In the data rows, 500 means zero.
Here are some numbered points:
360 712 691 229 643 287 326 626 331 579 501 465 573 610 392 448 456 719 658 579 487 601 311 670 508 460 635 437 395 694 0
387 704 679 236 625 281 352 541 319 457 496 373 428 532 529 520 468 536 589 490 421 449 415 520 514 434 543 551 465 511 1
585 366 390 723 484 618 613 566 617 474 506 530 451 452 565 515 517 347 416 487 488 441 647 393 496 554 427 514 578 390 2
564 392 405 703 451 605 650 573 594 686 513 658 664 615 294 385 520 762 620 611 653 715 234 732 484 589 707 321 340 743 3
456 548 381 608 403 492 417 330 500 342 473 366 338 390 672 625 534 256 364 384 406 317 727 308 492 451 327 655 636 265 4
617 298 391 718 437 684 646 436 635 407 498 481 434 437 596 553 516 363 398 441 438 403 605 384 499 517 381 568 602 399 5
542 501 655 375 589 518 421 616 458 363 514 381 366 427 639 578 466 295 389 426 371 325 702 316 524 445 354 621 612 284 6
608 353 449 655 522 637 599 643 615 516 514 553 524 468 473 470 504 533 424 518 499 517 489 485 502 551 526 477 536 515 7
407 556 257 711 319 470 555 248 517 495 461 561 562 481 528 531 573 479 509 464 627 548 523 527 472 503 421 472 500 513 8
671 278 401 727 529 733 674 671 671 381 522 459 367 399 643 562 508 295 339 438 388 336 732 297 509 532 347 607 623 308 9
342 712 414 424 396 296 364 345 347 593 468 544 630 561 400 479 518 710 621 525 594 641 311 647 473 485 596 431 362 685 10
551 448 606 481 595 574 420 593 529 376 504 360 345 428 629 586 474 346 413 420 354 353 673 348 515 451 379 618 611 336 11
436 632 643 283 586 384 318 489 388 325 491 341 344 419 656 610 459 275 415 385 338 311 706 305 522 426 336 646 622 305 12
586 447 683 354 638 560 422 689 502 467 541 422 406 496 525 499 440 499 481 511 357 423 485 428 520 474 548 540 514 452 13
338 702 530 345 464 281 343 308 344 420 473 431 450 509 555 551 501 438 563 465 478 441 544 484 498 443 451 547 481 454 14
340 734 608 255 502 268 322 366 317 608 487 546 618 624 368 442 491 730 644 565 601 662 253 692 501 484 656 416 338 722 15
412 638 604 302 548 381 345 372 411 318 491 342 306 402 692 623 474 238 379 370 348 271 742 310 517 417 310 654 654 263 16
641 306 438 681 522 700 604 612 646 368 506 372 320 368 681 600 495 233 352 394 324 298 759 286 506 487 303 623 681 243 17
607 369 591 542 588 663 444 609 590 337 507 346 297 386 685 612 479 255 355 393 326 302 768 271 516 453 310 649 672 259 18
593 310 264 782 307 675 664 272 658 502 486 611 575 453 542 515 582 386 414 481 621 538 638 425 478 565 391 461 560 446 19
468 631 674 265 616 400 347 601 402 339 493 338 338 432 647 579 460 323 414 406 349 326 661 344 518 411 371 626 613 331 20
605 387 618 550 602 623 595 636 603 463 517 444 434 470 546 503 481 403 428 505 428 428 584 412 521 517 461 528 558 402 21
510 606 701 262 654 435 348 683 424 307 501 321 294 402 684 590 452 259 358 383 306 280 733 280 524 397 332 650 661 266 22
453 579 436 560 431 426 561 405 477 610 498 592 623 580 388 431 511 639 597 590 609 619 355 632 491 535 610 412 404 631 23
369 596 264 699 303 397 538 258 468 479 456 552 575 482 534 550 559 431 518 463 650 546 574 531 473 507 408 495 512 508 24
432 537 265 727 312 460 640 266 530 633 475 649 684 553 375 450 575 675 579 556 674 669 348 678 463 566 592 377 400 677 25
421 477 272 715 315 514 655 277 578 652 461 651 681 554 358 460 574 696 596 550 686 678 295 688 469 559 620 378 382 671 26
615 336 429 700 469 662 676 612 651 623 521 603 607 552 372 396 519 667 583 595 584 618 356 643 491 560 627 388 406 630 27
490 426 394 619 400 613 539 356 564 401 485 458 417 420 627 585 528 294 405 425 513 368 699 337 484 484 359 586 625 308 28
553 522 679 308 639 530 350 664 448 317 508 326 314 371 694 633 462 243 387 375 307 288 746 285 520 421 309 672 659 256 29
581 443 714 300 663 542 511 733 487 643 542 539 595 599 332 390 432 713 615 588 473 655 257 673 527 521 673 386 377 710 30
443 453 285 724 343 570 573 260 576 443 469 509 475 467 574 544 569 398 453 445 598 437 614 448 480 514 411 555 538 389 31
383 609 283 692 340 375 612 273 483 656 473 643 682 573 346 405 555 698 627 588 691 707 285 719 470 571 637 353 344 731 32
Which five points above are nearest to each new point by angle? Their numbers follow each, nearest first.
412 600 311 660 350 451 414 256 482 345 465 375 349 388 667 619 549 262 373 383 433 325 723 303 487 452 326 653 625 268 4 28 16 31 12
646 333 694 428 662 639 626 763 606 656 535 601 649 611 320 369 462 721 600 580 516 660 251 686 513 561 705 365 357 707 30 3 27 23 0
473 406 276 730 336 624 569 260 605 411 468 498 458 430 619 570 568 334 405 420 581 404 684 409 484 508 354 578 584 349 31 28 19 5 4
347 689 356 344 379 307 347 281 354 537 484 518 573 550 442 511 519 586 580 505 580 587 383 582 482 465 541 467 423 599 10 15 14 32 23
546 339 279 757 351 663 664 352 614 544 494 612 586 464 485 497 556 489 449 498 612 561 541 516 471 557 444 437 525 532 19 8 31 26 25
562 489 705 322 654 482 518 733 466 629 529 581 626 604 325 371 467 749 625 598 520 685 263 685 521 542 699 374 344 707 30 0 3 15 23
566 379 335 655 402 586 601 521 585 583 507 629 577 491 429 451 534 559 474 545 605 595 499 519 486 561 543 427 498 556 27 3 26 7 25
323 726 333 337 364 299 349 242 332 417 470 458 513 501 574 570 519 404 582 451 588 462 558 524 490 451 392 559 479 485 14 24 16 10 8
640 306 372 733 487 692 663 630 676 502 526 587 475 444 533 484 523 369 380 505 500 451 642 397 501 557 442 492 586 395 2 9 5 7 17
634 274 319 755 405 677 669 590 662 571 516 631 550 451 455 463 536 509 415 531 587 562 568 454 487 580 501 441 544 508 7 19 2 27 5
446 653 738 234 652 308 312 690 369 485 516 380 419 548 475 480 428 597 592 527 377 453 384 535 526 444 610 552 440 549 1 0 13 15 30
424 558 331 554 359 443 431 282 478 380 472 420 374 424 638 609 532 309 399 419 431 361 689 366 488 452 336 592 625 352 4 28 16 31 12
565 423 689 379 579 535 579 701 515 673 543 638 643 624 311 355 475 744 638 617 627 704 240 719 509 577 689 367 342 734 30 3 27 23 0
380 712 691 254 623 274 335 604 330 614 501 474 583 600 379 442 458 719 657 565 506 628 278 659 502 470 665 435 350 669 0 15 10 30 1
402 615 527 381 481 377 410 385 407 445 476 426 468 507 540 539 495 486 559 483 483 455 479 508 499 482 470 542 490 502 14 1 16 12 20
656 300 355 745 391 694 696 589 670 618 519 634 610 509 394 415 523 628 480 573 631 632 380 625 487 585 599 400 459 669 27 3 7 26 25
331 719 577 258 495 286 342 338 336 545 479 461 584 586 423 484 480 657 633 520 575 604 320 653 499 444 598 479 404 649 15 10 0 1 23
423 572 355 524 381 440 374 291 458 328 472 363 309 403 692 641 517 238 376 388 360 291 745 297 496 416 305 641 651 277 4 16 28 12 18
650 332 435 642 502 669 663 655 616 527 515 596 497 477 509 461 507 441 436 524 512 483 566 430 499 552 498 474 546 441 7 2 9 5 21
645 278 342 737 461 710 683 638 683 514 523 589 489 444 516 483 524 381 396 508 524 466 632 378 503 552 444 470 570 396 2 9 7 5 19
649 295 532 723 543 697 677 627 647 591 527 604 592 542 386 420 506 639 553 577 594 618 346 595 500 581 604 414 424 611 27 3 7 26 30
547 414 433 683 476 581 638 629 579 692 513 655 664 623 291 383 513 770 631 614 644 720 229 744 488 586 720 317 333 749 3 27 23 26 32
581 369 377 645 460 615 621 577 604 547 516 600 530 489 474 457 521 469 459 534 556 526 541 457 500 548 505 443 513 480 7 19 2 27 5
584 360 387 735 488 618 650 565 628 518 506 566 478 480 520 478 521 419 438 509 499 480 577 431 492 568 486 484 541 444 2 7 5 9 19
642 308 356 711 444 674 603 440 646 332 503 368 323 388 696 616 511 237 341 402 359 321 765 275 501 484 290 652 674 281 17 5 28 9 18
621 407 717 301 647 615 485 747 536 554 516 466 467 543 456 443 436 648 533 570 385 534 362 545 518 504 629 475 443 586 30 13 0 27 3
562 502 714 286 645 480 461 751 463 617 531 525 555 586 370 399 446 697 607 567 447 607 283 664 516 515 676 431 395 682 30 0 15 3 23
668 322 717 509 677 696 584 740 637 396 528 381 355 434 616 541 459 306 363 473 346 338 685 313 536 497 394 589 631 295 21 18 11 17 9
390 617 566 355 505 365 400 385 398 509 489 467 531 549 475 500 483 600 573 507 510 531 419 583 499 478 557 506 443 584 15 0 10 1 14
395 620 345 494 372 390 359 283 434 327 470 364 303 408 695 647 518 236 379 393 362 289 747 301 495 415 301 644 659 279 4 16 12 28 29
540 404 348 665 363 587 595 301 578 525 486 583 579 487 501 502 558 455 468 498 610 554 555 481 484 545 445 455 516 502 19 8 31 24 25
327 713 326 473 321 302 373 249 350 585 457 566 644 549 408 492 537 705 610 511 624 644 324 646 464 490 573 432 365 690 10 32 15 23 25
542 448 705 288 656 548 409 679 509 462 522 392 390 496 552 513 429 417 470 494 349 386 595 394 524 463 503 557 534 403 13 22 29 6 20
439 616 481 408 471 405 393 324 444 364 477 393 386 419 640 613 507 327 408 400 403 369 693 349 504 431 330 613 617 346 16 4 12 20 22
418 638 448 506 432 363 563 443 422 688 502 661 679 630 317 399 512 772 650 637 668 721 264 750 484 557 713 337 328 741 23 32 10 3 15
680 299 669 577 659 719 639 756 654 422 543 421 369 432 592 501 440 331 388 489 337 362 669 334 532 524 423 579 609 326 21 9 17 18 11
